In the rows, 128 means zero.
The rows of M fall into several groups, which share some directions, and each row is roughly a mix of its group's hidden directions, except some rows that fit no group.
M, 135 rows:
[[106 132 112 135 128 186 101 117 135 193]
 [127 174  64 125 163 112 128 144 139 164]
 [101 135  66 167 141 153 101 117 153  99]
 [ 99 123 126 101 150  93 179 156 111 176]
 [ 96 120  78 167 124 135  99  90 146  89]
 [154 119 157 151 153 112 163 184 100 162]
 [180 135 140  96 131 148  61 117 123 112]
 [150  88 132  78 128 144 167 172 157 140]
 [176  92 119  72 145 113 128 141 133  86]
 [112 127 197 152 143 137 142 120  73 139]
 [100  82 137  82 148 144 156 104  81 121]
 [130  82 132 107  93 160 170 111  86 154]
 [118 118 148 114 154  52 101 142 110 157]
 [171  88  96  76 156 133 136 124 134  93]
 [117  85  97 140 115 182 165 101 131 160]
 [145 146 111 146 124 157 129 189 187 134]
 [126 106 168 179 148 116 115 128  82 170]
 [113  99 122 107 160 187 172 143 102 109]
 [124 123 149  88  87 110 123 181 141  81]
 [156 141 143  99 109 106 185  89  94 149]
 [150  87  96 135 176 104  89 147 152 100]
 [169 103 137 151 108  83  85 105 161 150]
 [ 91 125  74 146 156 174  94 111 116 116]
 [132 181  92 149 150  90  92 136 166 124]
 [103 112  73 161 166 136  82 123 149 142]
 [120 134  67 104 101 149  91 130 171 106]
 [131 131 102 168 175  88 107 101 134  83]
 [ 79 119  73 163 128 138 133 123 165  94]
 [ 94  89  88  94 144 139  97 155 104 162]
 [116 122  84 132 124 153 132 193 173 114]
 [164 169 155 130 152  74  98 141 127  97]
 [ 93 184 121 138 138 127 118 144 133  62]
 [ 72 105 112  84 135 167 103 122  95 138]
 [169 170 116 154 158 133 141 111 182 157]
 [143 149  91 142 172  85  95 146 164 103]
 [176 138 148 159 172  82 102 141 135 103]
 [197 125 162 160 144  87 117 117 134 120]
 [162 146 111 149 135 157 101 187 170 144]
 [171 136 161 105 136 119 118 146  72 174]
 [132  95 167 146 107 119 103 118 135  57]
 [156 167 154 166 126 129  65 154 139 133]
 [ 98 117 120  87 120 153 122  75 116  74]
 [ 92 105  98  83 126 127 194 118 125 126]
 [115 129 201 140 141 145 130 113  74 125]
 [ 77 175  91 107 133 127 140 158  94 106]
 [ 96 149 139 175 146 135 123 112 105 193]
 [203 133 127 156 157  95 113 117 150 135]
 [149  79 146  82 107 129 109 184 129 134]
 [181 114 171  95 108 128  86 132 159 112]
 [148  65 164 128 118 177 149 105 123 138]
 [134 105 105 120 123 139  58  91 123  87]
 [181 141 168  99 130 133 122 162  99 170]
 [180 116 130 153 170 153 148 111 179 118]
 [151 115  75  90 146 143 120  78 154 104]
 [143 102  69 118  99 159  90  89 129 123]
 [159  90 168  72 106 111  99 126 121 107]
 [ 97 172 116 122 147  94 101  85 149  86]
 [122 165 151 123 141 137 176 150 122 193]
 [173  90 145  84 134 119 111 146 119  75]
 [136 156 193 147  87 130 120 139 100 162]
 [121 142 149 121 162  62 148 135 102 171]
 [107 149 125 120 119 158 110  67 180 104]
 [170 113 163  75 119 124 121 169  96 150]
 [161 156 145 103 129 105  67 168 149 114]
 [178 137 179  97 131 112 122 138  91 164]
 [127 129 146  69 117 136 175 157  82 139]
 [205 124 129 155 144  89 130 120 154 119]
 [ 77  77 119  87  89 124 120 118 114 150]
 [151 110 166 113 186 126 123  99  80 144]
 [108 174 157  82  95 153 147 144 133 167]
 [119  69 142  87 129 133  81 107  95 119]
 [137 169 185 172  97 133 109 149 132 105]
 [104  91 139 186 103 150 112  99 166 143]
 [152 108 121  98 120 141  67 107  75 117]
 [ 82 137 117 157 130 116 193 136 169 124]
 [144 153 147  98 115 101 186 120  88 163]
 [141 208 155 114 147  96 130 114 141 122]
 [173  98 101 144 104 163 165  86 138 147]
 [160 160 133  82 160  97 146 162  89 138]
 [100 144  90  99 163 144 145 159 102 178]
 [ 77 147 161 109 145  76  94 124 150 113]
 [118 112 110 127  98 174 126 105 113 197]
 [150 138 110 139 175 176 174 124 151  95]
 [120 139 120 124 149 130  91  58 137  81]
 [171 152 137  93  92 108 118  90 119  80]
 [ 69  93 141 142 158 125 100 135 166 159]
 [131  69 130 101 112 142  66 113 109 112]
 [ 59 146 134 165  93 146 116 115 117 156]
 [ 53 128 143 111  99 162 110 117 101 125]
 [145 155  71 133 111 112 112 145 191 133]
 [107  73 125  76 127 104 122 137  81 117]
 [138 118 142 125  84 171 187  96 102 127]
 [ 89 134 149 108 142  98 183  82 104 117]
 [116 148  99 179 146 133 121  98 132 191]
 [129 153 131 133 146  68  76 145 154 160]
 [141 144  83  70 131 142 113 106 167  96]
 [140 174 157 180  88 137 119 119 156  97]
 [174 187 143 102 100 142 167 114 115 124]
 [120 127 125 130 143 104  93  59 142  81]
 [140 120 163  92 100 108 119 183 132  80]
 [125 115 201 128  78 117 112 110 120 149]
 [ 97  99 126 171 100 151 116  93 180 109]
 [163 116 151  92 104  91 165  94  92 148]
 [154  80  99 144 101 172  99 121 137  88]
 [ 76 172 126 109 134 151 154 153  98  89]
 [128 111 168 194 126 118 165 119  96 150]
 [122 158 170 120 141 126 172 158 125 188]
 [124 105 151 147 144 118 157 199  98 155]
 [ 80 181 151 168 105 122 129 129 131 167]
 [ 97 104  91  69 127 127 181 115 130 121]
 [127  88 143  90 115  90 101  88  97  95]
 [164 125 115 136 170 179 179 117 153 133]
 [156 113 112 128  86 101 127 102 123 198]
 [ 87 114  94 153 162 137 130 156 124 188]
 [150 145 167 180 118 112 169  82 132 116]
 [131 100 138 121 105 183 186 107 101 114]
 [ 63 106 104 137 121 159 121 181 121 129]
 [193 183 147 132 137 132 155 143 118 152]
 [135 195 149 106 104 169 132 114 160 111]
 [140 203 152 133 136 159 126 135 168 113]
 [177 157 167 162 164 117 169 147 128 132]
 [155 111  54 131 156 138 132 123 141 168]
 [ 95 117 121  80  77 129 150 151  82 130]
 [139  95 183 146  92 129 112 105 136  77]
 [180 141 164  80 114 120 113 135 163  94]
 [ 86 123 144 109 144 102 164  68 100 111]
 [175 175 101 151 150 110 124 112 174 148]
 [172  87 158 130  98 108 169 103 122  94]
 [130 114 113 180 133 139  94 150 194 133]
 [168 150 177 163 169 119 134 118 169 122]
 [ 85 189 105 144 120 103 149 119 146  91]
 [135  96 141 112  92 152 158 107  99 189]
 [130 133 131 134  89  58  76 125 130 140]
 [121 116 125 137 140  98  86  63 137  85]
 [122  88 102 149 136 104  92 171 102  83]]

One row of each group comes first, with its name. Which group is each row after those in?
[169 125 138 151 105 125 127 195 148 168] -> <133>
[157 150 129 160 128 189 179 122 142 108] -> <86>
[110 130 149 199 101 123 174 139 118 149] -> <79>
[114 143 151 123 160  92 115 161 132  59] -> <39>

[154 189 140 147 125 169 158 143 121 167] -> <133>
[118  91 106 111 161 134 166  68 103 147] -> <79>
[140 190 158 113 155  74 131 111 131 142] -> <86>
[128 181 118 176 152 154 156 145 159 157] -> <133>
[126  91 107 121 155 178 163 135 114  76] -> <39>
[150 115  53 128 158 143 136 125 136 171] -> <39>
[142  93 145 132 118 160  89  82 108  78] -> <79>
[131 169 166 136  92 101 177 130 155  97] -> <79>
[116 100 122 186 106 151  96 114 181 130] -> <133>
[135 127 165 121 157  93 119  78  77 152] -> <133>
[169 137 154 143 166 114 147 118 140 194] -> <86>
[ 58 119 107 114 141 109  95  94 152 146] -> <86>
